In the data rows, the value 128 means zero.
In each game, the first row plays the second. By how much does the first row win? 20 means about a draw, 40 a big win and 0 a big loss. Wins can go round in a circle. Each row has two weighted sums of its numbers, A and B, taken from their middle values. A row wins by its A times the other's B, less its B times the other's A.
[158 166 148 141 111 158 120 101 129 144  93 135 129 139 127 135]
[119 114 146  80 158 116 141  90 118 109 123 143 118 113  79 100] -> 19
[148  98 106 105 147  97 137 108 123 105 144 129 123 119 112 144]
[151 138  96 119 152 149 158  88 158  71  90 163 134 143  94 134] -> 26
[130 135 116 162 103 162 137 133 159 139  80 170 164 144  89 153]
[118 164 131 167 117 164 136 117 130 144 128 115 111 122 164 152] -> 27
[117 112 118 112 109 102 124 107 112 100 164 149 138 113 136 121]
[131 113 128 112 171 100 132 127 113  72 145 122 124 127 123 116] -> 15
[128 139 103 129 140 104 147 134 128 133 128 122 108 151 126 135]
[120 116 149 139 138  99 120 139 127 146 143 104 141 129 136 129] -> 12
[100  80 116  86 149  81  91 117  90 122 181 114 117 134 149 107]
[ 76 129 136 162  98  87  95 186 139 177 147  84 130 164 185 157] -> 30
[125 146 136 119 112 142 146 125 125 112 122 171 157 101  99 112]
[133  89 116  83 165 119 130  76 104  94 134 133 101 123 109  96] -> 30
[126 153 148 137 107 163 150 131 134 128 107 127 101 163 140 175]
[126 153 151 139 132 141 146 138 119 118 104 135 105 119 128 132] -> 17
[129  83 128 106 134 117 108 142  94 128 152 133 135  82 123 105]
[139  99 108 111 148 110 139 132 115 116 138 134 152 119  99 102] -> 28
[139 117 136 119 144 144 162 119 145 123 143 144 105 120 137 147]
[112 121 119 113 149 123 132 105 135 113 123 126 116  83 105 115] -> 23
[127  91 109 114 120  96 101 145 112 123 129 154 162 111  96  89]
[ 84 161 188 143 144 158 153 123 138 155 107  92  76 175 131 139] -> 12
[ 86 156 141 156 106 153  88 161 130 140 142 118 147 134 178 149]
[ 94 138 166 146 124 159 121 144 114 181 119 113 112 128 135 142] -> 34
[131 109 141 118 136 100 118 126 123 112 145 120 112 112 121 124]
[135 129 134 129 137 152 110  96 124 116 108 135 148 120 129 118] -> 16
[120 139 157 137 110 157 109 139 116 149 122 134 147 148 151 122]
[144 118  87  75 159 114 169  92 123  79  71 174 109  87  79  96] -> 18
[130 154  86 145 100 116 144 126 157 123 119 159 132 130 142 135]
[124 152 150 149 128 148 132 130 153 128 103 120 131 143 123 125] -> 20
[143 143 137 111 171 149 133  82 115 109 115 119 101 114 121 120]
[133 158 105 122 107 137 139  93 149 110 102 122 110 112 123 147] -> 20
[116 149 153 166 120  98 141 183 144 129 119 118 102 152 126 132]
[100  65 161 122 135 108  52 175 107 128 196 128 154 119 139  99] -> 10
[160 100 134  86 141  89 119 124 129 113 143 148 100  95 106 118]
[144 107 113 118 133 141 117 125 118 135 152 116 138 118 107 154] -> 20
[154 101  99  97 107  88  90  98  90 116 156 171 180 121 107 130]
[ 93 122 131 179  45 121  64 164 151 191 193 122 219 150 184 151] -> 21
[111  96 110 117 138 105 119 108 125 128 132 126 131 107 152 144]
[127  93  79 102 153 120 107 108  96  90 127 125 137 124 119 147] -> 11
[126 117 113 114 142 131 129 113 109 114  98 142 107 128  94 126]
[121 103 124 110 138  97 153 137 139 136 145 123 120 109 145 140] -> 24
[137 154 173 172 111 154 119 129 157 175 146 139 125 126 151 144]
[157 113 129 140 127  98 150 147 122 104 103 146 125 148 112 124] -> 28
[125 174 123 172 105 151 144 141 154 151 115 119 128 142 146 163]
[135 109  81 104 134  89 133 109 116  95 109 166 150 103  76 104] -> 17
[137 151 122 169  92 165 147 146 138 115 114 136 136 169 129 168]
[131 137 164 128 147 107 122 152 122 143 155 145 101 120 141 128] -> 10
[106 116 140 114 138 108 163 152 143 123 123 129  96 120 117 117]
[114 154 124 155  99 155 121 148 136 160 124 135 122 195 159 169] -> 19
[159  94 122  84 176 118 145 100  85  78 129 122  80  98  96  89]
[117  93 115 130 133 103 130 111 132 106 136 121 147 140 129 114] -> 20
[132 137 139 139  99 162 148 152 116 136 138 126 137 122 126 136]
[118  98 153  94 166  89  99 128  60 151 179 100 111  88 157 112] -> 20
[129 175 119 195 113 160 140 139 147 155 103 129 119 147 136 182]
[141 132 145 134 119 153 141 140 125 116 130 137 115 124 114 111] -> 17
[134 133 138 145 112 138 123 134 141 130 146 128 119 106 127 149]
[157  82  90  82 136  95 116  92  89  77 160 148 150  88  89  92] -> 20
[149 151 148 152 143 142 131 116 144 153 118 116 122 129 120 140]
[107 106  98 104 116  97 115 128 116 112 124 157 161  95  88  80] -> 20
[152 113  65 139 135 151 181 100 150 108  77 160 140 121 101 107]
[113 106 144 157  98  98  80 169 138 134 166 113 171 120 142 129] -> 22
[125 140 131 145 121 132 131 156 148 120 117 111  96 146 154 136]
[129 138  93 110 135 127 162 120 112 120 104 116 119  97 132 134] -> 21
[154  82 140 112 142 113 101 119 105 116 162 160 173  72 114  97]
[130 146 111 154 111 151 181 150 157 118 112 163 132 115 110 127] -> 24
[130 141 129 141 144 170 167 130 155 116  98 138  96 109 147 139]
[100 143 156 134 117 109 108 185 139 176 143 100 117 144 170 137] -> 11
[151 130 115  83 138 134 147  85 119 103  89 144  88 121 109 108]
[120 172 119 170  83 133 151 144 168 164  90 121 119 157 156 160] -> 24
[144 110 105 122 160 134 150 130 121 115 105 138 129 116 101 104]
[ 85 147 143 147  99 146 102 141 139 143 114 100 123 153 156 135] -> 19
[ 82 158 156 153  96 149 102 158 161 174 118 105 132 157 189 128]
[149 123 127 135 155 128 143 125 127 136 138  88 140 138 136 123] -> 27
[ 97 136 103 132 105 120 154 136 146 142 121 129 115 155 104 126]
[128 122 125  92 141 130 160 129 126 101 130 153 104 134  89 106] -> 21
[162 133 161 139  98 152  89 133 100 148 139 144 125 104 134 117]
[104 171 148 163 119 162 134 141 137 157  96 100 114 137 166 143] -> 15
[ 67 174 152 130 114 115 125 178 132 169 118 112 127 130 133 117]
[162  89 108 106 153 104 117 104 113  86 150 133 135 145 130 114] -> 16
[136 176 157 163  81 181 147 133 142 141 119 139 158 159 136 158]
[137 106 124  95 153 114 115 129 122 103 114 117 108  91 130 100] -> 19
[107 119 124 122 107 121 102 161 140 153 147 147 150 123 110 123]
[139 158 114 137 123 132 166 103 145 127 104 136 119 140 130 138] -> 21
[133 176 104 162 133 157 158 105 113 138  91 110 101 157 140 158]
[109 143  93 137 137 148 168 124 141 122  87 149 133 124  90 155] -> 3
[133 141 157 133 136 134 154 128 154 141 152 122 114 162 129 126]
[125  87 141 122 127  96  59 162 150 132 163 140 142 136 116 112] -> 17
[136 112 113 163 135 113 120 142 115 129 134 130 138 134 128 140]
[143 111 117 124 153  77 117 141 108 135 166 114 112 106 177 126] -> 21
[113 117 136  97 131 112 101 132  97 108 143 156 128  94  98 114]
[133 111 126 141 129 142 121 159 133 114 142 114 178  94 113  98] -> 14
[111 140 143 134 135 132 106 135 137 151 120 105 131 139 182 135]
[ 98 147 133 164  89 117 108 146 151 162 117 142 161 135 152 151] -> 19
[127 138 137 120 123 139 118 125 128 154 118 128 117 126 138 120]
[140 142 132 148 130 134 172 112 161 159 100 137 103 147 132 188] -> 18
[155 112  93 106 147  90 157 112 154 105 118 143 127 112  95 110]
[121 124  95 123 125  93 121 133 153 113 125 127 146 140 124 155] -> 27
[140 124 139 130 105 152 120 135 126 137 146 127 116 138 102 124]
[154 108  89 112 165 109 139  94 124 127 101 134 133 114  97 100] -> 23
[113 148 168 124 139 125 123 133 113 132 144 100 112 132 136  90]
[124 153 122 132 119 145 124 111 133 110 116 132 120 159 123 145] -> 21
[127 125 106 102 151 126 149  88 134  87  90 138  73 137 122 139]
[111 135  77 146 112  89 127 124 150 105 116 133 137 159 174 161] -> 15
[107 120 148 137 114 148 101 144 122 135 149 122 117 162 133 120]
[131 142 121 131 138 128 133 144 114 138 142 116 139 116 158 110] -> 23
[140 116 131 127 121 143 105 144 115 116 143 128 170  83 106 101]
[140 109 143 114 149  84 117 142 126 145 159 129 118 120 132 129] -> 13
[135 106 130 115 144 119 106 112 126 102 124 138 118 110 138 135]
[133 130 133  98 124 113 125 123 144 105 111 126 101 139 113 110] -> 21
[135 107 104 137 149 100 120 137 149 119 123 125 134 144 125 130]
[121 111 128 106 147 124 126  88 114  88 134 136 145 110 116 116] -> 24
[119 135 156 142 144 132 118 129 153 151 115 115 106 110 128 121]
[123 123 164 132 135 151 130 144 130 149 154 119 115 115 153 129] -> 21
[ 76 123 141 135  95  90  64 173 137 168 149 116 120 146 187 132]
[129 155 119 184  60 171 143 168 165 185  89 147 159 150 168 160] -> 13
[124 159 150 140 123 156 115 127 139 123 118 128 139 154 123 144]
[147 155 119 178  96 138 133 133 165 151 111  90 146 130 165 152] -> 23
[146 138  85 132 111 143 139 112 129 144  88 160 122  94 122 137]
[142 168 158 163 106 182 149 142 137 182 112 132 139 160 147 132] -> 27
[119 144 144 138  94 133 108 154 141 162 126 153 198  96 138 141]
[112 116  79 105 159 101 135 109 139  92 118 122  98 114 143 131] -> 24
[125 107 118 103 114 114 100 119 115 123 130 150 172 112 128 104]
[124 134 112 133 128 117 114  93 142 126 128 107 107 154 135 148] -> 15
[122 106 146 140  97 111 115 159 136 138 131 154 140 142 138 149]
[165 122 121 107 187 119 153  76 113  90 120 112  69 141  98 110] -> 18
[127 129 113 112 108 138 134 104 124  99 110 137 120 125 105 145]
[129  83 143  88 169 122 100 104 111 104 149 125 112 113 146 114] -> 26
[117 124 147 143 110 152 129 171 126 135 138 130 131 119 121 119]
[144  85 131  61 187  92 117 114 103  94 158 116 113 109 110 109] -> 19
[141 140 112 123 129 128 150 101 136 122  95 151  93 118 119 137]
[103 126 129 143 100 109 118 147 136 146 140 143 150 137 165 123] -> 25
[112 136 189 154 104 134  97 171 131 182 149  96 114 125 157 151]
[137 101 127 112 144  90 102 103 115  95 173 139  99 110 132 117] -> 17
[153 135 116 108 142 139 155 113 134 117  93 136 133 123 102 114]
[150 105 106  87 173 130 157  88 122  72 120 148 113 132  98 117] -> 24
[134 139 124 133 105 133 112 133 137 118 125 124 149 130 130 147]
[125 134 137  98 136 136 139 105 121 106 141 144 104 137 107 128] -> 21
[160 123 114 132 122 147 145 105 137 129 126 150 159 138 112 124]
[162 117 111 100 176 108 140  91 114  85 141 123  97 118 107 113] -> 19
[ 93 126 120 144 126 134 134 132 149 129 140 117 146 136 153 162]
[141 164 140 144 126 136 159 128 141 145  77 151  99 143 136 148] -> 20
[132 135 130 117 131 130 145 107 114 116 126 146 112  98 128 130]
[119 168 149 161 108 153 132 128 138 145 112 142 151 127 130 141] -> 18
[139 182 161 138 147 173 151 105 157 122  98  86  89 167 124 174]
[152 107 133 101 142 116 138 120  93 100 138 139 151 144  83 102] -> 10
[114 154  99 115 132 142 124 155 140 140 111 132 123 108 147 118]
[126 138 131 151 111 139 108 114 127 145 133 128 119 122 172 159] -> 31
[130 157 177 170  98 141 121 157 155 169 121 102 124 132 167 117]
[152  99 117 115 154  91 154 115 120  87 117 134 151 126 118 142] -> 36
[130 133 128 114 161 118 156 126 131  88 131 102  93 135 126 141]
[108 137  99 126 134 126 154 121 127 120 123 117 112 161 149 135] -> 22
[135  98  85 124 113  60 106 115 116 149 136 117 138 162 185 117]
[124 111 107 104 153 124 154 115 120  91 113 145 105  91 150 140] -> 15
[131 131  92 117 143 113 113  85 119 113 126 116 108 144 141 156]
[138 119 100  98 148 120 169 112 121  98 100  92  94 124 103 122] -> 23
[151 108 150 125 157 133 119 127 127 119 152 127 128 116  99  96]
[106 113 162 134 164 113 106 159 117 133 147  87  96 145 163 112] -> 16
[112 166 119 156 114 159 137 149 130 169  79 123 129 148 134 143]
[131 149 141 109 140 161 132 112 115  98 100 145 121 110 131 131] -> 14
[102 144 118 127 114 136 124  96 121 124 131 122 132 149 157 140]
[ 92 103  96 113 103 102 115 149 126 125  97 145 137 116 120 132] -> 26
[130  95 128 122 124 108 103 143 126 109 163 136 138 123 133 107]
[137 130 126 124 115 124 151 132 133 159 121 133 149 142 126 139] -> 17
[165 134 111  94 163 127 144  91 100 117 108 113 109 132 116 105]
[127 126 163 131 112 149  81 129 107 142 141 146 142 113 136 150] -> 14
[136 142 156 100 140 137 157 133  98 120 119 126  98 111  68 117]
[147 148 139 122 110 135 110 133 110 122 132 110 126 156 157 108] -> 15
[127 153 133 155 100 189 108 111 152 149  99 163 180 111 143 113]
[161 111 136 112 150 123 123 102 120 110 135 153 127 116 115 122] -> 19
[130 148 150 144 119 157 136 142 137 148 130 146 126 149 128 138]
[ 82 206 109 200  53 187 131 133 169 170  83 138 111 167 194 195] -> 29
[109 131 140 156  89 147 124 168 131 161 125 133 125 126 162 154]
[124 151 120 132 106 126 127 163 136 141 123 128 114 137 141 128] -> 25
[142 151 145 124 135 149 119 137  94 122 133 126 122 121 113  99]
[114 120 120 146 111  79 123 130 109 134 135 107 140 120 176 122] -> 16
[ 88 129 136 158 104 103  98 171 129 147 123 126 131 132 136 130]
[135 128 131 134  98 129 137 174 171 157 130 149 152 113 150 126] -> 27
[ 87 137  93 145 113  99 123 131 151 135 127 117 124 139 130 165]
[134 111 124 147 131  95 134 147 132 139 161 114 126 113 150 133] -> 18
[146 126 119 100 177 137 136 109 120  92 122 134 100  95 105  96]
[106 109 123 120 141  98  95 158  94 130 136 107 115 120 146 124] -> 15
[116  92 135 120 117 107  89 135 118 125 195  94 130 149 165 123]
[148 124 164 123 146 126 143 146 133 130 183  95 127 127 116  96] -> 36
[112 141 119 150 104 148 108 148 148 135 130  93 113 151 145 149]
[141 108 163 107 153 119 140 120 114 140 141 120 115 110 115  90] -> 27
[135 114 160 115 152 137 125 111 131 125 152 115 109 108 109 117]
[134 162 116 145 123  91 142 129 117 147 129 107 118 185 119 160] -> 21
[140 131 125 146 112 136 158 112 137 124 112 144 151 123 129 122]
[132 142 128 132 110 135 159 141 132 147  97 148 118 166 128 112] -> 24
[115 125  95 174  72 119 110 170 154 152 139 129 181 166 157 173]
[127 161 144 161 141 147 131 119 133 133 140  84  88 171 137 143] -> 20
[123 129 107 125 172 134 168 117 130 108 108  97  53 140 113 130]
[120 115 130 122 118 109 115 126 117 128 133 108 143  95 129 103] -> 23
[141  96 108 102 178  65 142  85 113  75 131 162 124 131 115 125]
[147 118 125 118 121 113 123 131  97 140 140 144 160 146 107 121] -> 13
[127 148 122 168  89 170 118 130 145 139 138 124 171 153 145 153]
[146 101  86  90 138  92 187 100 125  86 109 146 121 126  92 141] -> 15
[174 123 143 126 118 111 120 118 137 131 131 160 134 122 144 131]
[ 91  96 118  85 125 124  82 139 101 135 137 125 145 110 129 115] -> 14
[146 141 129 149 122 148 167 132 148 130 109 123 114 127 117 125]
[134 111 144 107 124 130  83 109 106 127 172 137 159  97 141 116] -> 19
[ 50  93 134 118 113  69  52 176 120 133 179  98 130 107 160 122]
[130 154 127 126 109 139 150  86 136 107  98 140 150 133  90 137] -> 19
[116 120 120 120 135 120 144 138 136 147 111 155 120 111 104 125]
[132 140 123 145 127 120 134 123 137 140 121 120 130 138 140 155] -> 20
[128 147 113 149  92 130 133 149 135 172 129 175 162  90 148 135]
[129 136 141 137 100 118  89 125 140 152 148 134 130 137 160 148] -> 20
[144 146 123 150 128 136 140 130 134 137 134 136 120 138 104 133]
[125 113 131 102 172 102 144 106 129 101 163 106 109 142 106 126] -> 17
[143 125 104 123 148 109 129 107 134 103 107 130 124 117 127 137]
[115 122 159 142 121 152  96 147 118 151 147 118 167 131 135 141] -> 21
[116 125 122 123 137 109 114 133 106 121 126 113  99 123 147 130]
[144  94 140  97 149 105 116 108 110 101 148 136 137  84 125 128] -> 20
[112 123 104 140 139 116 121 130 125 115 164 106 114 151 134 165]
[172 136 129 176  84 117 124 145 161 140 129 138 180 156 121 165] -> 12
[126 118 129 126 102 129 124 169 139 164 142 158 177 106 121 134]
[134 138 127 131  95 125 103 127 124 131 109 155 153 116 142 119] -> 16
[ 96 149 101 134 146 130 157 107 122 123  90  96  66 134 152 175]
[104 134 106 136 108 110 142 134 120 127 108 103 127 130 122 117] -> 30
[152 179 176 129 112 148 170 107 135 140 105 117  98 142 114 118]
[120  78 135 100 135  99 100 114  88 100 178 146 140  81 115  87] -> 18
[144 119 136 117 144 123 145 113 138  85 121 128 115 171  95 116]
[133 118 102 105 143 124 157 129 127 110  99 151 112 115 129 125] -> 20
[135 130 151 136  91 121 111 150 141 173 145 132 161 121 139 151]
[136 125 143 139 139 135  99 119 133 132 169  94 145 146 146 110] -> 19
[131 105 161 147 126 111 107 148 131 134 135 115 135 158 156 132]
[114 119  83 153  84 101 124 154 133 125 119 115 136 110 136 142] -> 16
[ 90 108 153 153 124 121 100 179 136 175 152 108 138 137 145 130]
[119 122 122 160 133 124 118 141 151 122 139 105 129 108 185 171] -> 20
[121 141 136 151  94 115 106 148 118 136 134 124 110 148 190 153]
[132 136 149 137 129 137 134  95 122 135 112 116 120 142 137 126] -> 14
[139 133  92 110 129 138 168 138 115 122 114 132 128  96 122 123]
[163 128  99 136 146 129 162  85 137  93 103 176 120  84  80 119] -> 28
[134 115 104 127 121 107 103 130 135 139 157 126 143 129 151 115]
[111 134 125 137 121 116 132 143 129 129 122 132 115 127 154 133] -> 21
[102 148 118 154  81 132 114 152 149 146 139 130 170 135 136 142]
[135 113 111 108 134 110 135 120 103 114 130 142 146 100  99 117] -> 19
[145 131 113  91 170  99 157  87 109  81 126 119  58 142 115 144]
[130 142 130 115 127 116 108 132 105 130 131 113 131 116 147 120] -> 18
[109 119 107  91 144 141  97 114  98 103 123 147 131  92 129 137]
[138 141 135 116 127 123 148 137 116 118 120 156  95 127 138 119] -> 12
[129 129 139 147 139 114 124 143 124 126 178 111  96 140 153 144]
[136 152 172 157  97 170 135 149 128 156 154 124 139 167 173 140] -> 18
[139 116 113 170 108 106 133 160 149 164 136 135 150 160 134 146]
[130 128 129 130 130 149 158 148 109 118 129 146 109 134 125 114] -> 26
[136 104 145  65 158 103 144 126  89 102 131 120 107 108 118 114]
[122 135 111 100 120 118 169 119  99 109 129 146  96 120 104  90] -> 20
[125 131 115 108 143 127 161 109 144 107 126 137 100 139 121 123]
[132 130 111 134 152 143 134 106 132 124 110  90  85 131 145 143] -> 26
[158 162  85 159 113 159 154 107 139 127 102 138 152 140 137 163]
[108 127 191 140 136 155 123 156 135 189 147 107 107 151 139 116] -> 29
[125 139 145 147  96 138 113 163 128 166 119 121 155 138 146 139]
[140 123 115 149 111 128 130 124 123 125 139 157 155 112  87 130] -> 19
[143 138 150 175 130 151 122 143 154 153 126 124 112 159 168 128]
[133  97 123 106 168 124 124 113 130 114 160 123 122 105 162 113] -> 20
